128 stands for zero in the data rows.
Here are some points, one per row:
[67 113 180 127 173 147 133 113 160 183 97 116 127 141 165 84 134 133
 134 132 88 118 157 142 141 118 178 79 78 73 70 138]
[86 123 184 128 128 119 79 118 99 148 119 106 90 113 124 129 159 145
 96 129 123 144 105 95 129 116 102 171 140 89 130 95]
[104 134 131 124 85 122 120 117 107 99 99 84 107 143 112 170 172 216
 139 124 169 117 135 123 119 143 93 118 125 105 106 110]
[93 119 144 166 129 136 91 136 131 89 107 139 121 139 108 128 109 167
 123 157 165 122 133 146 131 126 114 136 185 97 178 126]
[85 128 131 132 155 144 126 128 117 103 101 137 147 115 116 155 128 164
 133 154 163 129 120 158 139 114 94 151 209 77 154 161]
[86 95 104 184 169 120 146 114 97 96 115 128 138 101 88 153 163 150
 185 135 152 149 136 140 116 95 125 132 166 115 132 171]
[125 103 132 118 150 134 186 95 104 71 128 130 119 116 98 134 143 114
 116 70 152 164 161 138 86 89 141 90 153 118 110 166]
[177 112 158 61 116 111 163 112 122 89 171 122 125 127 75 105 149 98
 127 118 124 165 134 146 179 71 131 124 167 75 76 153]
[183 146 152 139 131 125 158 177 135 144 71 89 149 151 132 106 82 99
 143 118 113 140 142 186 124 67 94 144 98 118 131 90]
[162 133 128 157 74 125 123 144 147 172 94 130 152 173 128 128 67 117
 126 159 126 142 122 154 145 45 98 134 96 144 155 105]
[143 143 125 73 101 145 138 157 125 194 125 122 112 175 126 125 120 119
 90 114 172 145 67 162 175 49 97 104 80 139 164 105]
[178 163 145 125 91 129 164 160 132 109 94 211 111 86 109 113 139 100
 169 59 168 122 182 119 164 140 113 172 133 192 94 145]
[177 164 127 126 79 95 133 114 138 93 130 222 136 108 106 125 131 143
 164 99 156 127 103 126 169 145 104 146 118 184 101 119]
[188 150 68 108 100 101 145 106 108 118 113 206 155 115 94 122 136 145
 59 86 138 106 90 123 125 132 144 130 109 125 119 85]
[119 168 115 97 134 86 117 116 101 142 118 125 169 136 124 134 71 87
 129 95 129 164 140 139 116 120 146 119 111 146 160 70]
[130 151 103 89 134 135 104 82 173 183 120 154 151 135 94 109 117 114
 106 78 144 99 147 118 58 115 95 89 59 120 150 165]
[99 118 156 121 106 119 194 78 131 147 124 75 157 114 131 92 133 147
 87 126 104 98 105 88 135 105 105 135 71 133 110 140]
[120 114 151 84 141 96 151 122 144 160 135 120 138 115 117 117 102 166
 164 125 77 65 118 90 131 153 122 95 121 101 151 56]
[114 107 138 124 168 93 155 141 121 126 167 121 137 112 132 105 101 144
 128 130 61 105 115 86 135 148 75 131 111 119 140 104]
[98 112 150 116 152 91 151 168 136 152 178 119 113 125 139 116 111 135
 90 176 68 135 116 96 119 159 62 65 155 156 138 121]
[102 104 126 90 154 110 180 174 115 134 166 148 124 173 135 178 82 107
 91 102 90 136 178 80 110 176 95 156 123 123 113 169]
[123 72 157 138 135 97 130 184 86 138 206 166 147 171 114 196 56 148
 112 123 93 148 182 126 154 167 149 99 105 151 94 195]
[96 64 128 77 125 91 138 167 113 144 182 193 125 161 151 171 124 145
 151 151 83 115 124 126 114 179 103 122 117 126 104 118]
[124 102 150 112 177 135 87 108 139 131 158 130 137 145 220 114 178 60
 162 115 118 154 160 144 89 159 160 80 109 87 116 137]
[147 109 167 118 154 150 66 117 156 109 120 90 104 123 140 142 152 140
 135 151 94 149 91 104 150 115 139 89 66 120 170 176]
[160 97 119 131 120 157 72 115 115 137 78 75 126 106 111 148 151 133
 188 159 80 153 132 136 181 152 135 115 89 117 161 167]
[162 87 92 182 121 200 96 119 137 116 86 107 121 91 108 167 125 130
 128 96 59 129 147 124 124 121 113 132 126 151 159 140]
[117 97 61 145 81 209 81 105 111 113 149 135 116 109 109 144 140 137
 84 59 84 122 143 134 163 110 135 82 144 150 124 60]
[129 124 116 116 85 146 142 96 116 84 171 103 116 131 112 93 127 95
 118 101 126 120 119 120 161 127 145 92 186 124 84 127]
[162 141 141 124 147 91 182 122 114 122 121 138 112 160 78 119 127 93
 179 148 126 117 100 130 71 79 174 113 187 112 105 130]
[152 143 150 74 106 139 94 137 127 71 92 179 119 103 149 83 137 88
 137 114 133 149 103 118 167 136 126 127 136 177 131 158]
[190 145 116 82 132 135 96 145 125 118 73 171 137 111 126 128 184 88
 80 136 161 102 153 105 180 135 111 117 130 165 149 155]
[184 127 99 97 175 140 68 142 127 159 106 174 168 129 152 112 184 125
 110 124 164 96 86 142 114 135 122 134 130 182 74 182]
[164 115 105 73 170 156 86 139 176 164 97 160 154 131 136 104 130 139
 138 156 147 87 104 89 57 102 155 152 146 199 80 167]
[151 128 127 144 140 130 131 75 157 140 87 110 174 113 147 104 113 132
 89 151 133 89 116 115 92 143 117 109 103 139 85 175]
[109 119 159 120 129 93 127 125 137 140 117 81 177 135 142 99 130 135
 130 71 71 85 116 111 129 126 94 131 135 149 150 82]
[148 159 141 103 126 103 142 121 71 98 148 95 82 118 107 148 92 101
 117 131 104 67 127 164 66 155 164 135 175 96 135 163]
[117 160 138 149 155 125 100 136 104 94 150 116 109 124 88 155 91 127
 167 146 142 81 113 137 151 131 162 144 174 59 129 187]
[104 143 126 119 177 142 120 143 111 112 106 127 124 123 106 145 99 144
 140 114 171 101 117 170 141 137 139 130 202 48 144 183]
[55 107 107 76 160 139 128 122 113 92 109 152 146 114 104 150 135 144
 184 156 174 165 99 169 135 108 103 128 165 81 159 156]
[125 100 126 65 137 124 131 99 108 66 110 119 142 103 92 155 146 116
 102 158 133 175 99 145 129 126 92 104 137 82 119 130]
[169 112 107 133 112 104 141 117 174 148 126 140 133 107 116 139 107 69
 153 93 91 150 81 146 88 87 100 156 143 38 93 109]
[117 226 184 183 57 158 201 207 194 164 168 181 144 49 133 157 194 135
 167 145 130 184 119 136 115 186 157 112 123 163 148 182]
[163 135 70 166 124 109 119 166 120 130 121 138 154 113 94 123 75 133
 98 181 179 156 99 192 146 96 132 112 48 162 86 89]
[146 197 99 134 177 112 159 150 70 178 114 88 167 173 84 144 148 57
 129 164 77 197 137 140 159 83 176 121 166 165 124 104]
[106 188 134 92 107 99 92 56 119 93 148 173 72 148 90 156 129 122
 144 156 82 129 107 169 109 122 131 164 135 167 94 125]
[106 100 198 176 109 102 153 129 139 140 98 83 133 162 37 101 141 127
 155 123 143 74 164 179 119 152 137 164 181 161 129 133]
[112 111 188 149 151 132 152 140 105 150 113 135 136 144 109 102 129 127
 159 132 129 98 181 102 119 126 107 115 134 107 117 94]
[94 113 169 158 178 119 183 137 139 143 132 177 127 163 168 129 128 141
 127 138 105 108 143 136 144 149 113 73 96 73 109 89]
[93 101 142 122 172 134 193 114 141 172 159 146 116 130 182 104 148 111
 98 185 116 126 164 132 162 159 168 150 110 95 111 124]
[125 81 150 89 161 139 132 87 173 157 150 106 146 122 187 135 115 131
 125 183 145 113 163 105 159 140 173 184 137 144 91 139]
[129 117 62 83 137 122 157 134 135 146 137 106 147 110 177 123 157 150
 134 209 156 35 149 96 160 97 180 129 120 119 116 137]
[115 112 79 175 96 91 114 130 158 148 138 93 144 120 183 109 125 81
 104 147 159 83 125 116 144 108 142 134 147 128 127 136]
[118 128 85 152 87 86 119 153 124 132 97 79 153 99 175 133 100 51
 122 136 155 120 109 120 97 138 115 161 108 112 136 106]
[101 142 99 119 123 52 101 161 117 101 108 66 146 101 163 120 100 74
 153 98 156 147 148 107 146 128 108 138 81 155 127 97]
[87 117 100 190 127 47 99 146 137 97 148 98 147 142 167 116 120 104
 105 72 144 96 151 79 154 109 166 127 102 135 156 96]
[155 151 140 194 111 200 145 105 118 78 195 106 138 191 147 112 122 98
 190 148 184 108 72 85 106 158 88 146 91 140 164 160]
[159 123 114 135 94 168 83 110 100 141 204 97 112 190 102 125 152 84
 182 150 166 113 120 93 132 193 109 168 52 84 153 139]
[91 132 71 114 70 161 90 121 124 106 138 80 98 145 108 119 172 133
 101 118 77 112 199 153 149 145 78 148 110 108 118 108]
[92 132 143 153 91 145 94 142 114 89 131 115 85 139 121 151 127 161
 76 168 138 96 129 150 73 113 131 124 155 113 132 125]
[119 125 105 135 123 152 125 138 150 100 46 67 57 172 138 125 155 202
 137 95 148 178 128 107 122 155 122 128 127 128 102 81]
[135 173 118 160 120 159 46 131 143 114 117 116 118 134 111 105 113 198
 103 129 159 171 201 91 82 128 94 170 176 77 105 77]
[39 179 93 156 160 162 105 123 132 135 131 126 116 128 98 111 116 173
 90 95 161 149 92 125 159 124 114 131 170 127 97 148]
[96 157 83 159 97 181 126 109 108 141 78 181 98 116 108 69 90 137
 158 123 72 186 87 119 150 180 145 106 147 155 107 106]
[125 150 93 127 94 134 155 116 154 62 70 189 113 156 133 115 132 87
 120 115 99 153 86 121 152 156 134 133 135 187 111 166]
[163 130 105 175 167 104 69 127 143 140 91 202 118 132 104 95 180 73
 86 147 150 145 79 70 134 133 158 83 114 150 138 181]
[105 125 138 80 99 91 170 98 144 148 91 99 135 123 139 140 113 137
 133 126 130 101 161 122 112 116 139 102 85 145 168 98]
[114 102 131 124 132 72 116 112 92 173 163 102 118 126 145 167 123 122
 161 35 86 127 119 154 141 115 132 119 155 170 121 155]
[79 115 158 124 192 139 111 136 119 130 169 92 144 103 55 62 148 113
 99 104 95 75 110 207 29 141 148 172 102 172 151 96]
[133 158 98 142 143 166 106 132 119 78 112 128 94 123 152 91 138 184
 145 135 52 163 153 93 124 90 156 158 83 130 161 172]
[155 156 122 182 125 138 130 183 157 111 156 126 108 145 200 67 177 247
 136 95 109 199 147 164 131 142 175 174 122 99 175 152]
[140 160 125 122 90 154 146 204 193 140 155 96 170 137 170 151 181 224
 117 99 122 225 96 138 117 199 221 159 140 86 198 147]
[152 97 147 93 90 181 126 170 172 66 130 134 161 95 142 142 148 140
 136 111 100 188 106 117 118 123 188 131 123 119 215 133]
[222 84 106 165 99 127 112 154 118 124 105 122 124 94 172 131 154 95
 144 136 188 114 88 160 71 116 135 78 107 112 131 115]
[185 114 93 107 97 137 106 187 143 161 120 138 138 122 143 91 90 111
 131 127 184 128 91 155 123 75 90 134 131 136 105 114]
[138 201 198 167 164 182 156 154 155 101 121 182 102 80 104 152 112 91
 167 72 160 115 119 118 182 149 124 152 98 152 99 65]
[115 209 74 137 139 169 113 106 131 73 161 144 96 104 108 170 127 102
 139 151 66 95 138 129 144 124 126 104 133 168 98 67]
[93 177 185 147 67 144 61 101 100 109 161 103 131 143 127 130 120 159
 130 151 153 130 162 145 104 131 121 85 183 144 63 115]
[105 116 181 131 65 135 120 129 57 153 121 134 99 127 113 150 123 145
 118 113 148 92 138 95 83 124 150 126 147 72 129 132]
[94 90 165 155 133 100 158 145 102 154 124 180 133 135 141 140 129 121
 139 174 110 134 168 94 75 147 62 101 129 115 134 124]
[106 67 182 140 140 121 188 119 139 142 142 173 131 144 173 167 131 126
 71 200 103 119 130 108 151 146 147 165 107 124 120 90]
[176 76 120 96 174 128 167 81 153 178 186 107 131 117 152 149 118 156
 128 173 168 119 178 143 192 166 145 146 156 143 167 111]
[186 94 98 170 180 125 158 37 156 189 180 116 115 125 159 152 87 168
 136 181 186 140 153 145 139 133 119 133 169 199 182 147]
[148 122 118 79 148 134 163 84 115 185 163 116 93 116 146 131 84 153
 97 132 196 146 152 125 130 106 127 139 114 185 184 123]
[122 147 140 159 138 83 148 108 98 162 126 73 129 121 155 175 132 94
 89 71 126 147 98 139 123 103 128 170 117 152 135 93]
These points spread out most along one direction. How far along it is each point below, from 0 to 99? 50 is the average, and the first point above lies past it. One standard deviation of the points above along it is 16.
[164 115 105 73 170 156 86 139 176 164 97 160 154 131 136 104 130 139
 138 156 147 87 104 89 57 102 155 152 146 199 80 167] 40
[123 72 157 138 135 97 130 184 86 138 206 166 147 171 114 196 56 148
 112 123 93 148 182 126 154 167 149 99 105 151 94 195] 75
[55 107 107 76 160 139 128 122 113 92 109 152 146 114 104 150 135 144
 184 156 174 165 99 169 135 108 103 128 165 81 159 156] 49
[148 159 141 103 126 103 142 121 71 98 148 95 82 118 107 148 92 101
 117 131 104 67 127 164 66 155 164 135 175 96 135 163] 59
[160 97 119 131 120 157 72 115 115 137 78 75 126 106 111 148 151 133
 188 159 80 153 132 136 181 152 135 115 89 117 161 167] 43
[124 102 150 112 177 135 87 108 139 131 158 130 137 145 220 114 178 60
 162 115 118 154 160 144 89 159 160 80 109 87 116 137] 65
[115 112 79 175 96 91 114 130 158 148 138 93 144 120 183 109 125 81
 104 147 159 83 125 116 144 108 142 134 147 128 127 136] 54
[140 160 125 122 90 154 146 204 193 140 155 96 170 137 170 151 181 224
 117 99 122 225 96 138 117 199 221 159 140 86 198 147] 44
[151 128 127 144 140 130 131 75 157 140 87 110 174 113 147 104 113 132
 89 151 133 89 116 115 92 143 117 109 103 139 85 175] 52
[147 109 167 118 154 150 66 117 156 109 120 90 104 123 140 142 152 140
 135 151 94 149 91 104 150 115 139 89 66 120 170 176] 49
[183 146 152 139 131 125 158 177 135 144 71 89 149 151 132 106 82 99
 143 118 113 140 142 186 124 67 94 144 98 118 131 90] 44
[184 127 99 97 175 140 68 142 127 159 106 174 168 129 152 112 184 125
 110 124 164 96 86 142 114 135 122 134 130 182 74 182] 30
[105 116 181 131 65 135 120 129 57 153 121 134 99 127 113 150 123 145
 118 113 148 92 138 95 83 124 150 126 147 72 129 132] 60
[93 101 142 122 172 134 193 114 141 172 159 146 116 130 182 104 148 111
 98 185 116 126 164 132 162 159 168 150 110 95 111 124] 82
